Turns in one plane each, and the order they were made in; the first pair answered:
turn ton:
[-12 -11 -17  -3 -11  -7   1  28  -1  16   3 -29  -4  14  20 -13 -11   7
   5  13  -7   5 -20  17  26   6   1  -4  -1 -11 -15   4  14   8 -25  10
  -7 -21  -6 -19  32   3] => [ -8 -20 -23   4 -11 -16   4  29  -6  10   1 -23 -13   9  23 -13 -15   6
   7   7 -11   1 -17  20  23   1   9  -6  -1 -12 -11   7  10   6 -21   6
  -1 -21  -7 -15  34   7]
[ -7  -3  -1   4  16  -6   6  -9 -17   1   0 -14   8 -11   1 -17   0 -12
   8  -1   9  15 -17  -1   4  -5   2   2  -6  -7   8  -4  -5 -15   4   1
  12  -6  -7  -5  -7   5] => [ -3 -10  -6   9  17 -11   8  -7 -17  -3  -2  -8   2 -15   0 -14  -5 -14
   8  -3   6   9 -12  -2   0  -6   8   0  -3  -6   8  -3  -6 -15   5  -3
  15  -5 -10  -2 -10   8]
[ 15 -12 -13  -3  10 -12 -14  14   4   4 -19   9   9  11  -5  15 -11   6
   4  -6   1 -11  29   6  -2  -3  10   9  18  14 -13   6   8 -18  -5   1
 -13   5 -11  -8  -4   1] => [ 12  -4  -7  -7  11  -4 -17  14   8   9 -16   3  15  16  -7  16  -8   8
   3  -2   6  -6  24   4   1   1   5  12  17  15 -17   4  10 -18  -6   4
 -18   7  -9 -10  -5  -2]
turn Posi:
[ 11 -12 -33  -8   4  17   0   9 -15   8  -1  19  -4  -6 -12  -5   2 -11
 -11   2  -2   6  -1  12   4 -10  11  15  13  13   1   8 -13  -4  14   0
   7   1   1   3  -7  -9] => [  4 -12 -18  -5  -4  -3  20   2 -14  11  -2  -5   2   2   3 -14  13  -7
 -11 -10   8  29 -17  10   9   4  -3   2 -14   0   3   7  -5   0  17   8
  -7  -4   3   1  19  12]
[  3  -3  -7  14   0 -11   6   2   1  -5  -7   9 -10  -4 -10   9 -22  10
   5   9  -2 -15  18   1  -7   0   8 -19  -8   8   6  -3   4  14  13  -8
  -6  -1 -13   9   1  15] => [ -6  12   7   4  -1  -3   3  -2  11   7  -2  -6   7   5 -10   7 -13  14
   3  16   9   0  10  -4   1  10  -7 -19 -15   8  -2  -8  12  17   9   2
 -19  -2  -8   2   5  14]
[ -2  17 -22 -21   7  32 -16  -1 -30  -1   7   7   6   1 -14 -20  11  -5
  -7  12   4  -1 -16  12  -4 -20   0  14  15   0   7   5  -3 -13 -10 -14
  20  -8  14  -4 -11 -31] => [  0  -4 -20  -1  -2 -12  12  -7 -45 -10  -1  -5 -10  -1   9 -31  14  -5
  -4 -15   3  13 -25  15  -5 -15   0  -5 -14 -16  20  10  -2 -12   0 -15
  19 -14  12   4  18  -1]
turn burup:
[  2   8   8  -3   2  -5   2  -9 -13   0   2 -12   6   9  15  -6  10  -2
   1  -4   9  19 -17   7   1   0 -12   5  -4  -8   5   0  -3  -3  -3  -1
  -6  -5   2  -5  11   8] => [  2   5  17   4  -3 -13   8  -9   3   0  -1 -12   4   6  10   0   3   1
   6  -5  10  16  -9   0  -1  10  -9  -5  -8  -9   1  -2   5   2   2   2
 -10  -1  -1  -2  12  15]
[ -5  -1  -1  -5  -2   3 -10  -5 -26  -3   4   2  -7   9   8 -12   5  -1
  -5  -7  13   3 -21   9   3  -9  -3   9 -10  -5   7   7 -19  -3   3 -19
   2  -6  10  -6   7 -10] => [-12   8  16  -8  -5   5  -7  -7  -5   4   5  -9   5  14   4  -7   8   6
  -4  -1  22  10 -21   1   7   6 -13   3 -16  -4  -2   0  -5   1   3  -8
 -11  -3   9 -11  10  -4]
[  7  -3 -12  -6   2  -1  -4   0 -14  -2   4   6  -3  -2  -1  -7   2  -6
  -7  -1 -10   5  -2  15   0 -12  13   7   5   2  10   8 -13  -4  -4 -15
   8  -7  -1   5   1  -4] => [ -2  12   0 -15   4  10  -7  -1  -6   6   9  -7  11   6  -2  -9  10  -2
  -9   5   1  16  -9  12   7  -5   1   9   1   4   3   5  -6  -4 -10  -8
  -2  -9   2  -2   5  -5]
Now pairs of rows:
(two turns a pair)
[  2 -19   0   6  -7  -1  -2  -4   7  -3  -6   1  -4   1   2   7  -3   3
   0  -2   1   1   5  -6  -4   3  -3  -8  -5   5  -1   4   3   5   3  -2
 -13  -1  -6   8   6   4] => [  1 -14  -9  -2  -3   8  -9  -3 -11  -4  -1   0  -1   7   7  -1   4  -1
  -4  -2   0   4  -5   0   0  -9  -4   2  -1   4   2   7  -7   0  -1  -6
  -7  -4  -3   5   4  -4]
burup, burup
[ -3  -1  17   5  -9 -16   7   1  22   3  -3 -11  -3   3   0   4  -5   4
   1   0   2   5   5 -12   1  14  -2  -8 -12   0  -2  -6  11   4   5   5
 -13   0   8   6   8   4] => [ -3   8  12  -5  -2   7  -8   4  23   6   3  -3   6   5 -11   7  -6   4
  -3  14   2  -3   9 -13   0   7  -1   6   5   9  -8  -7   8   1   0   4
  -9   3   8   3  -8 -14]
Posi, ton
[ 11  23   5 -35  11   8   2 -12  13 -10   2   9  15  -2 -20 -17   1  31
 -15  -7  -1  -9   2  -9  -9   1   6   7  10   8 -13 -16  23   8   3  -8
  10   9  13  -1  -7 -10] => [ 18  11  -1 -25  11  -1   6 -11  10 -17  -3  20   3  -8 -21 -15  -7  29
  -9 -11  -9 -17  11  -8 -14  -1  17   2  12   8  -8 -16  21   8   8 -13
  17  12  11   4  -8  -5]
burup, burup
[ -4 -20  11  -2   9   3   9   3  28  -3 -12  11  14  11 -17   1 -10  -2
  18  13 -11  -5  16  -8  -6  -3  31   4  -8  12   0 -26  23  29 -15  -1
  -5  10 -16   2 -17   9] => [ -1 -31   2   6   8 -11  14   2  16 -11 -16  15   3   6  -9  -4 -11  -6
  18   3 -17  -7  15  -3  -8 -10  37   1 -12   7   9 -23  17  26 -11  -6
   2   8 -18   8 -12  17]
ton, Posi
[-15  27  10   3   7 -10   7  -3  -9  -3   5 -13   2  22  24 -14  10  13
   0  26  13   0 -19 -10  -5  14 -17  13  -5 -16   4  -2  -7  24  -4  32
  -6   5  10 -21  18 -15] => [  0   0   0  29   2 -38  20   0  -1 -18  -5  10 -24   4  21  -3 -12  11
  11  15  -1 -21   6 -11 -18  16   7  -2   0 -15  12   1  -8  28   6  25
   5  12   0  -5  15  -2]
burup, burup
[ -3   2   4   8 -18  -2  -3  -4  16   5  -6  -3   1   7  -8  19 -21   1
   6  -2  -2  -9  11   2 -14   1   3  -6  11  10   5  -7  -3   5   0  -2
   5   2  -1  -4  -8  -1] => [ -1  -7  -5  11 -17 -13   3  -2  -2  -1  -8  -2  -7   6   3  12 -18  -1
   5 -11  -7  -6   4   9 -14  -7   6  -6   6   4  13  -3 -11   2   0  -9
  11  -3   1  -1  -2   2]
Posi, burup
[-5 11  6 -5 -4 10 -5 -1 10  8  7 -9  6  6 -8  6  0 -1 -2 15  5  7  0 -1
 -4  8 -9 -3  3  3 -2  0 12  3 -1  4 -7  4  4 -5 -2 -9] => [  5  -7  -9  10  -5  -3  -1   2   2  -5   1   8 -14  -5  -7   9 -11  -5
   2   8  -7 -10  12   3 -10   0   6  -7  11   2   5   3   3   2   5  -5
   5   6  -2   5  -6  -7]
burup, burup
[ 11 -20 -29  -3  12  -9   2 -20 -19   3   4   1   2 -11  25 -10  -7   3
   4 -18 -13   4  10 -14   8  11 -10 -14 -17 -14  20 -11  -5  -5 -18  -9
  25   4  15  -4   6   3] => [  3  -6 -15 -12  10   0   2 -23  -5  14   6 -12  17  -3  22  -9   0   8
   3 -12  -2  16   4 -21  14  23 -24 -16 -23 -14  12 -16   5  -2 -20   0
  12   5  20 -13  11   4]
burup, burup
[ -9  12  16   6  -7  -3  11  -3  19  11  -5 -13  14   6  -3   2  11   4
   7   1   6  21   8  -3   3  11   0  -9 -18   0  -1   1  19  13   5   2
 -13   5   0  -1  10  18] => [  1  -2   5  20  -9 -11  12   1  22   4 -12   5  -2  -6 -10   9  -2   2
  13   0  -4   4  23  -4  -6   7  16 -11  -6   4   3   2  16  14   9  -3
  -3  10  -5   8   0  17]
burup, ton
[ 10 -11   0  -1  19  24  20 -17   8   3  16 -14  22  15   7  -5   3 -12
   8  12 -24  -1  -7   1  -1  24   3 -16   1 -12   0   4   7 -22 -13  10
   5   7  -5  -6   0  -7] => [ 14 -22  -5   8  17  14  24 -16   8  -2  12  -6  14   7   6  -1  -2 -14
  11   8 -31  -8   1   0  -5  23  10 -20   3 -13   3   6   5 -20 -11   5
  10  10  -8  -1  -2  -3]
burup, burup
[ -7  -9  -3 -14  18   5 -15  13 -11  10  11  18  13  -4  -7  10 -11   2
   6  -1  -4 -17   5  14  20  -2  -3   6  21  22  15  -8  10   4  -9  10
 -15   3  -1  -2  13  -2] => [ -7 -18  -4  -7  15 -13  -3  11 -25   6   9  12   7  -2   7   1  -4  -1
   6 -14  -5  -7  -5  18  22  -2  -5   0   5  15  22  -6   6   2  -5   8
 -15  -2  -1  -1  28   8]
Posi, burup
[  4  -1 -10  -6   4   3  -4   2  -8  -3   3   3  -3  -5   6  -3   5  -4
  -3  -4  -2  -2   0  -1   2  -5   5   1   2   2   2   6  -2   3   2  -2
   6   0   3  -1   1  -3] => [ 4 -2 -6 -5  2 -1  0  2 -7 -2  2 -2 -3 -5  7 -5  7 -3 -3 -8  0  4 -3 -2
  2 -2  2 -4 -5  0  3  5 -1  4  5  0  4 -2  2 -2  6  3]
Posi, ton
[ -2 -11  -1  16 -13 -36  35   0  -5  -1 -18 -17  -5  -8  14  -6  -9   4
   5  -7  12  13   5   7 -20   5  13 -23 -22  -8   6   4  -7   0   7   9
  -6  -7   1   5  14  22] => [  7 -17 -20  18  -5 -23  23   6 -10  -9 -19   7 -15 -16   2   2 -20  -1
   7   0  -3 -12  22   9 -27 -10  31 -13   3   1   9   8 -19  -3   7  -2
  11   0  -2  12  -8   7]
Posi, Posi
[  3   7   0 -15  22   6   4  -4 -18 -19   2  -6   8  -4   6  -3   7  -2
  -4 -10   1  13 -15   0  -2 -13   8  20  19  -5  12   1 -12   3  -3 -12
  -1 -17   5 -15   1 -11] => [  2  10   2 -16  21   6   4  -4 -18 -18   2  -9   9  -2   7  -5  10  -1
  -4 -10   4  15 -17  -1  -1 -11   5  18  16  -5  11   0 -10   3  -2 -11
  -3 -17   6 -16   3 -10]
Posi, Posi
[  1  -5  -4   2   0 -14   4  -2 -12  -7   3  -4  -7  -2   8 -10   5  -2
   3  -9  -7  -2  -5  -2   2  -3   2  -4  -5 -11   9  10  -8   1   7  -2
   4  -2   0  -3   8   7] => [ -4  11  -2 -12   8  11 -11   1  -7   2   8  -5   7   5   0  -9   9  -1
  -2   6  -4  -3  -5  -4   6  -6  -1   7   7  -3   1   8  -9  -2  -2  -1
   3   0   5  -9  -3  -9]
burup, Posi
[ -7   5  12  -9   0   5   3  -3   1   7   0 -22  16   6   6  -9   4   2
   3   3   8  13  -7  -4   4   8 -11  -1  -8   0  -8  -8   1   1  -3   6
  -9  -1   2  -6   6   8] => [  1   1  -5 -10   7  19 -10   4  -1   1   0   3   7  -4  -8   0  -8  -1
   4  11  -3 -11   9  -2  -2  -4   5   9  17  10  -9  -6  -7  -3  -3  -4
   5   4   0   0 -16 -10]
Posi, ton
[  5   8  -4   0 -16  -4  25 -10   0 -10 -15 -17  -7   2  -2  -1  21  -7
 -11 -12   2   2  -3 -19  -7   1 -15 -20  -1  -1  11  -7  -5 -20 -13  -1
 -10 -11   3  13   5  18] => [ 10   2 -13   6 -12  -4  22  -8  -4 -16 -17  -5 -16  -3  -5   2  16 -11
  -9 -12  -5  -8   4 -18 -10  -7  -5 -18   8   2  13  -4 -10 -21 -12  -8
  -3  -9   0  18  -1  15]
Posi, Posi
[  6   0   1 -18  16  -2   6  -8   2   2  11 -13  -2  20  11  -5  10   7
   8  -4   7  14 -10  -8  10   1  -5  -5  -8  -4  -2   4  13  -1   1  11
   3  -7  17   4  10   7] => [  9   0 -11 -22  22  16  -7  -2   1   1  13   3  -4  15   0   1   2   5
   8   6   0  -2   0  -6   5  -9   4   7  13   6  -5   7   5  -4  -3   4
  14  -4  16   5 -11  -8]
Posi, ton
[ -7 -10  -6   2  -2 -13  12  -3 -30  -7   9  -5  -2  10  16 -22   6   0
  -7 -12  -6  16  -7  10   2 -12  -2   1  -8  -3   3   7 -13 -10  10  -4
   5 -10   8   6  23  11] => [-13  -3  13   2  -9 -16  19  -5  -3   1   9 -14   7  10   9 -15   4   7
  -3  -8   4  23  -1   0   3   5 -11  -9 -15  -1  -4   1   5  -2  14   9
 -10  -7   5   4  27  20]
burup, burup
[ -6  18  40   4  24  14 -10 -17  31  -4  -4 -18   6  -1 -41  26  11  17
  -8   9   6   0  12  -4 -16   5   0 -25   6   8   6   3  -1  -4  -3  13
 -22  11  31  -1 -19  14] => [ -2   1  39  18  18 -15   8 -19  25 -13 -10 -20  -7  -9 -30  24   7  17
  -3  -5   1   2  13  -3 -20   9   6 -38  -6   0  16   7  -2  -2   6   9
 -20   9  29   6  -5  31]
burup, Posi
[  2   8  -8  -5 -10  10   0   2  -9  22  -6 -25 -15 -11   2  -7   4  -9
 -11   1  11  15 -17  12   0  -4  -9  28  -9  -6   4 -10  -6   4   2  11
 -12 -16 -15  -2   3 -11] => [  9  -4  -2  12 -17  -8  12   2  12  18 -14 -17 -25 -21  -6   5 -10  -7
  -3  -3   9   6   2   4  -7   8   0  13 -11  -5   2 -12   6  12  11  14
 -13 -11 -23   4   5   2]
burup, burup
[ -7 -35   1   1   5  11   2   9  -3   5   9 -15 -17 -10  -3  -3  11  -9
   0  -3   7   8  -4   5  -8  16 -11 -13  -7 -11  10   0  10 -20 -12 -11
   7  24  -7  -9   5   6] => [ -7 -28   5  -4   6  23  -3  10   8   9  11 -11 -13  -9 -13   3   7  -6
   1   6   8   2   4   2  -8  18 -10 -11   2  -4   4  -2  14 -17 -14  -8
   4  28  -9  -9  -4  -1]
Posi, burup
[-21  -2   4  14  13  20   7   5 -33   7  11  -5  11  15   5  -7   2  -8
 -29  -1  -3  16  -2 -21  10 -11  -4  15  -1 -17  11  16   1 -32  24 -10
   5 -18  11   4   8  -2] => [-13 -16  -5  24  11  12  10   8 -33  -1   6   9  -2   5   0  -2  -9 -11
 -24  -3 -12   1  12 -19   4 -15  10  11   6 -15  15  17  -2 -31  26 -17
  14 -15   6  12   1   0]
ton, ton
[  1   2 -25   8  18  -4  -6  17   7 -17   8  21 -21   6  15  -4   1  18
   6 -20 -26   9  27   3 -17  -3  -5  -2 -19 -16   4 -15  -5 -19  -1  -5
   5  -3   0  -7  -7  41] => [-10  20 -10  -7  17   6  -9  14  12  -6  13   3  -4  18  17  -9  15  21
   2 -14 -15  26  13   2  -9   3 -24   0 -28 -16  -2 -21   1 -19  -5   4
  -8  -7   6 -16   0  40]
Posi, ton
[-16  23  22 -17  -7  24  -2   7  41  16   0  -2  26   8  -9  11   0   7
   7  17  15  25  -4  -8  12  17 -33  -2  -2  16 -15  -8  -1  -1 -11  11
 -11   5   0  -6  -1  10] => [ -8   8  24   1 -14   5  10   9  54  10  -6   7  13  -5 -14  20 -15   9
  14  12  10  13  14 -15   4  24 -22 -16  -3  14 -13  -9   5   6  -2  10
  -9  10  -7   3   0  24]
burup, ton
[ -8  21   8 -10   1  20  -7  -3  20   9   5  -2  11   3 -17   4  -4  -2
  -2   8   8  -7  14 -11   5   8 -13   7   2   8 -12  -6  14   3   2   3
  -4   2  -4  -9 -11 -11] => [-11  14  15  -4  -6   0   7  -7  17   9   3 -17   9   6  -4  -1   1  -1
   0  -3  11   8   4 -13   8  16 -20  -5 -17  -1  -8  -7  17   5   5   7
 -10  -2  -2  -8   9   8]
Posi, Posi
[ 4 -2 -7 11 -2 -8  6  4  0 -6 -2  7 -7 -8  5 -2 -8 -3 10 -8 -3 -4  6  2
 -6 -2  9 -3  6  7  7  3 -6  3  6 -7  9 -4 -3  7 -2  2] => [ -6  15   0  -8   0  10  -2   0  -3   4   5  -8  11   5   8  -8   5  -3
   2   0   5  10 -10   2   3  -2  -6   6   3   7   2   0  -5  -1  -3  -2
   2  -8   4  -2  -1  -6]
burup, burup
[ -8  14  16  -1  -2 -20  -8 -24  18   9  -2 -12 -22  11 -23   6  -3  14
   9   1   5   3  -7 -16  -8  23  -8 -20 -27   0 -23  -5  20  12   0   8
   1  22 -25  12  -6  23] => [  2   7 -16  -5  10   1 -28 -17  -5  -1  -2  18 -34   2 -28   7 -11   4
   6   8 -12 -21   2  -5 -14  -6  13   0   3   9 -15   2  -2   0  -5 -10
  23  24 -26  17 -30  -1]
Posi, burup
[ -6  13  -4 -13  -1  16 -12   4  -1  -2  15  -4  18  -6  -4   8  10  -1
  -4  10   6   6 -11  -1   4  -6   1   4   5   2  -2  -9  -2  -4   3   5
  -3  -4   2 -15 -10  -3] => [  1  -3 -17  -3  -2   1  -6   6 -20 -12  10   6   4 -13   6   2   5  -5
  -2  -1  -4   2 -11   7   1 -17  11   3   4  -3   8  -4 -13  -8   7  -5
   8  -6   0  -7  -6   1]
ton, Posi
[ -4  -1  -2   6   5 -23  30 -12 -18   5  14  -7   2   5   7 -13   8  -1
  -7 -17 -10 -15 -14   5   8 -16   2  -4  -9 -10   9   1   3  26   1 -10
 -13  -1  -1   9   5   6] => [ -9  16   0 -11  11   5  14 -11 -14  14  20  -9  18  13   0 -14  15   1
 -13  -1  -6 -13 -18   5  13 -19  -7   8   1  -3   0  -1   3  24  -7  -6
 -16  -2   4   1  -7 -11]
Posi, ton
[  4   6  10   4   2 -17  21   0  11  -4  22  21 -29  -2  17   9 -25 -26
  -2  -6 -25 -14   8   6 -21  39 -18 -23 -17  -9  24 -12   9 -15   0   3
  -8  -1  -3  35  11   0] => [ -1  20  -3 -18  12   8   4   0 -22  -1  31  16 -18  11  28  -6  -6 -31
 -13  -3 -24  -3 -17  19 -11  17 -27   0 -11  -9  27  -7  -9 -27 -12  -1
  -1 -10   5  26   9 -20]
burup, burup
[ -7   4 -16 -11  11  14 -12  -8 -35 -14   2  -2 -26   8   9 -17  10  -5
   1 -14  12 -17  -3   5  15 -12  -5   5  14  11  23   2   7   0  -4  -7
  12   1  13  -7  -8 -16] => [-15  13  17  -5   0   5   0 -13  11   0   1 -18 -13  11  -4  -3   4   7
   8  -7  29  -8  10 -15  13  22 -15 -15   1  13   7  -9  35  15   3  10
 -11   8   9 -11  -2  -1]
burup, burup
[ 22   1 -22   9   7  -6   2 -10 -14  -1   9 -19 -18  -2   5 -20  16   6
   5  -4   5   1  11  25   1 -19   0  -2   8 -17  -1  -2   7   3  30  -6
  14   1   1  14   2  12] => [ 14  13  -2   5   2   1   2 -12  17  10  12 -30  -4   2  -8 -12  14  14
   7   6  16   6  16  12   3   0 -10  -8   5 -14 -14 -10  25  11  30   8
  -2   5   1   9   0  15]
Posi, burup
[ -7  25   6 -17  11  28 -12   0  -1   9  13  -4  16   9  -8  -6   8   3
  -9   9  11  11 -13   1  11  -5  -8  16   8  -2 -11   6  -5   4  -5  10
  -1  -2  11 -11  -5 -14] => [ 11  -8  -4  18   4  -7   5   4  13  -8  -3  22 -14 -14 -13  11 -20   1
   6  -4  -8 -17  20  -1  -8  -3  21  -4  14  -2  -2  10  -3  12  12   1
  12   7  -2   8  -9   5]
burup, Posi
